Each path below is one point turned by a fixed rotation once a step. After each direction that follows a path, write how fast that rotation turns it, in degrees per step (0 if it stays still).
Each turn is a multiple of 5 degrees from 10 to 175, or 0.
Each row of a path follows its step; steps can be skipped.
path 1
step 0: 74  -268  -208  34  147  5  -156  -244  -488  206  -178  427  -288  198  6  250  438  -51  -159  69  509  222  295  178  166  -226  166  -125  -161  -126
step 1: -149  50  211  164  -286  314  -240  301  8  -13  -289  216  229  118  -204  299  -54  111  326  379  58  -311  501  -225  -348  -11  -237  -337  63  78
step 2: 87  -28  -155  13  -389  94  139  -174  -158  101  366  -34  -124  -138  -107  253  -441  78  106  -118  -63  -45  288  707  78  -165  84  -24  560  175
step 3: -140  -286  -82  171  -47  10  -91  -215  -259  -281  182  385  5  63  -134  -144  -460  -204  73  -346  -435  -46  -45  -319  -194  -310  113  12  -459  375
step 4: 484  -146  -373  221  54  -69  316  -94  441  27  153  -330  -286  -125  -363  39  51  -150  -73  3  -16  -455  -47  -206  113  -210  -420  -219  -108  46
step 5: 229  69  -215  162  -206  -246  -93  351  -250  37  -189  128  -349  48  54  7  88  -61  -176  -94  -83  30  -355  -272  -253  -476  326  164  302  -579
step 6: 10  127  -8  -268  -267  -8  -165  -223  -220  362  -210  322  -526  218  -115  -182  36  420  -53  97  149  145  215  -143  54  107  -559  -76  -322  -176
step 9: -95  -757  -214  204  -124  376  -139  -267  50  64  257  -112  -338  -365  73  -205  -271  -185  31  -177  19  -171  -15  -138  -118  343  109  182  -125  139
step 10: 531  36  -64  412  -257  174  240  -244  -154  -276  -122  -213  305  24  162  195  291  -89  -96  -348  -299  -316  -211  -98  -2  -113  -190  -10  -354  -283
step 12: 127  -3  -120  -258  -497  -85  -267  -100  -238  -106  56  291  -137  110  -234  232  429  -57  82  392  185  148  76  104  -605  208  22  -232  -279  -193
step 13: -391  74  -57  36  -379  94  112  62  -283  38  369  239  164  113  156  346  144  137  158  -87  242  -172  332  -242  296  -154  -422  -209  487  186
Directions:
71  7  78  -67  -66  -86  50  91  77  -28  -36  -7  -96  -90  24  -17  -199  -44  -90  100  -90  100  35  103  -100  32  91  -3  170  -147 : 115
39  19  125  44  -7  -120  8  215  -138  35  59  86  -29  -52  -12  -71  104  160  13  -2  194  35  60  48  -34  33  -24  -129  -41  -39 : 60
77  82  -56  -20  44  -38  -68  52  51  41  -66  -86  -149  -12  -158  -64  -93  192  71  -122  -34  0  69  -61  -32  -182  31  125  -27  61 : 25
110  61  57  66  -9  -54  76  -118  -3  -58  81  -76  -112  91  -117  74  -3  -42  98  53  37  104  85  113  219  61  -84  56  -67  -98 : 170
10  91  80  55  7  106  -123  9  8  127  -92  -68  -79  143  11  -73  122  -96  -200  24  9  -97  61  55  -19  -81  25  2  -57  -165 : 65
-83  147  -108  -155  -11  6  41  -87  -27  -17  -109  105  -13  60  59  89  49  101  45  180  144  -3  137  -83  -30  3  47  73  68  -66 : 60
29  -126  144  -144  68  80  80  55  -108  -103  -31  68  73  118  -83  -101  -2  -33  -32  -61  -65  30  104  -150  43  -46  -129  62  98  -57 : 145
